Turns in one plane each, and the order they were made in; the first pair answered:
R (before -> after):
[-8 14  9 -6  7 -9  6 -4  0 -9  5]  ->  [ -3   0  -9  -6   1 -13   4  -7   9   9  11]
[  3   9   9  -2   5 -12  -7  -5   8   3   3]  ->  [  4   6   5  -2   2 -14  -6  -5  11   7   3]
[ -6   7   9  -2  -5  16 -14   8  -5  -9 -18]  ->  [-11  16  -9  -6  -2   7  12   7   9   6 -22]
[-14  15  -2  -4   3  -7  23  10   0 -16 -11]  ->  [ -2 -15 -27   0  -9  -7  13   8  10   5   3]
Y (before -> after):
[ -5  -1 -10  -5  -3   2  12   3 -10  14  -3]  ->  [  3  10   1  -5  -6  -1  -6 -13   6  16  -1]
[  5 -13  -1   5  -5  -3 -12   7  12  -9   5]  ->  [  2 -19  -9   7  -4   3  -1  14  -1   1   8]
[ 1 -7  1  0  1  9  7 -3 -5  6  4]  ->  [  4   0   6  -2   0   3  -2 -11  11  -3   4]
C (before -> after):
[  8   9  10   0   1 -10  -6  -3  19  -8  -6]  ->  [  8 -21  -7   2  -5   3  -2   7  -4  10   3]
[ -9   1   2  -7   5  15  24  26  -6  -7 -18]  ->  [ -8   8   6  -6   5  10  21  24   3 -12 -22]
[ 10   4   7  -1   0  -7 -24 -17  22  -2   4]  ->  [ 10 -23  -7   2  -3   6 -16  -7  -3  15  13]
[ 2  9 -4  1 -3 -8 -6 -5 11  2  7]  ->  [  1  -1 -10   1  -7  -4  -4  -2   1   9  11]

(2 to 4 turns a pair)
[  1 -22 -19   8  -3   0   6  22  -9  -3   0]  ->  [ -7  -2  -6   4   3  -2  17  23 -10 -14 -12] -> R then R
[  8   2  14   0   4   2 -19  -9   3 -10   0]  ->  [ -8  10  -3  -4   8  -3  19   6  -5  -5 -10] -> R then Y
[ -9 -12  -3  12   1  20   5  10  -6   5  11]  ->  [-10  19  10   6   7   8  11 -11   8   9   4] -> R then Y then R
[ -2  -9 -13  -5   8  -5  -2  -9  27   2  -4]  ->  [-6  0 -9 -6 13 -8  5 -8 26 -2 -9] -> R then R then R
[  0  -1  17   6   9   9  -7  -3 -22  -2   2]  ->  [ 11  -8   8   8   4   6 -19 -15  -4   6   8] -> R then Y then R then R
[ -2  11  20  -3   5   7 -12  -3  -3 -17  -2]  ->  [  6 -15 -12  -1  -5   5  -2  -3   3  19  11] -> R then Y then R
[ -8  16  16  -2   2   0  -8 -10  19 -10  -2]  ->  [  0  -7   0   1  -8   1 -18 -12  25   5  10] -> R then R
[  3   7  -8  -4  -1 -18   1  -9  29 -11  -5]  ->  [  3 -29 -15   3  -7   9   1   9 -15  -3   4] -> Y then R
[ -3   7   7 -15   4  -2  14  12 -24   1 -13]  ->  [  5 -18  -3 -10  -4   5  -7  10 -24   8  -1] -> R then R
[  8 -15   6   3  -4   7 -29  -4  -8 -10   0]  ->  [ 10 -22 -13   4  -7   3 -23  -7   0   4   6] -> R then R then R
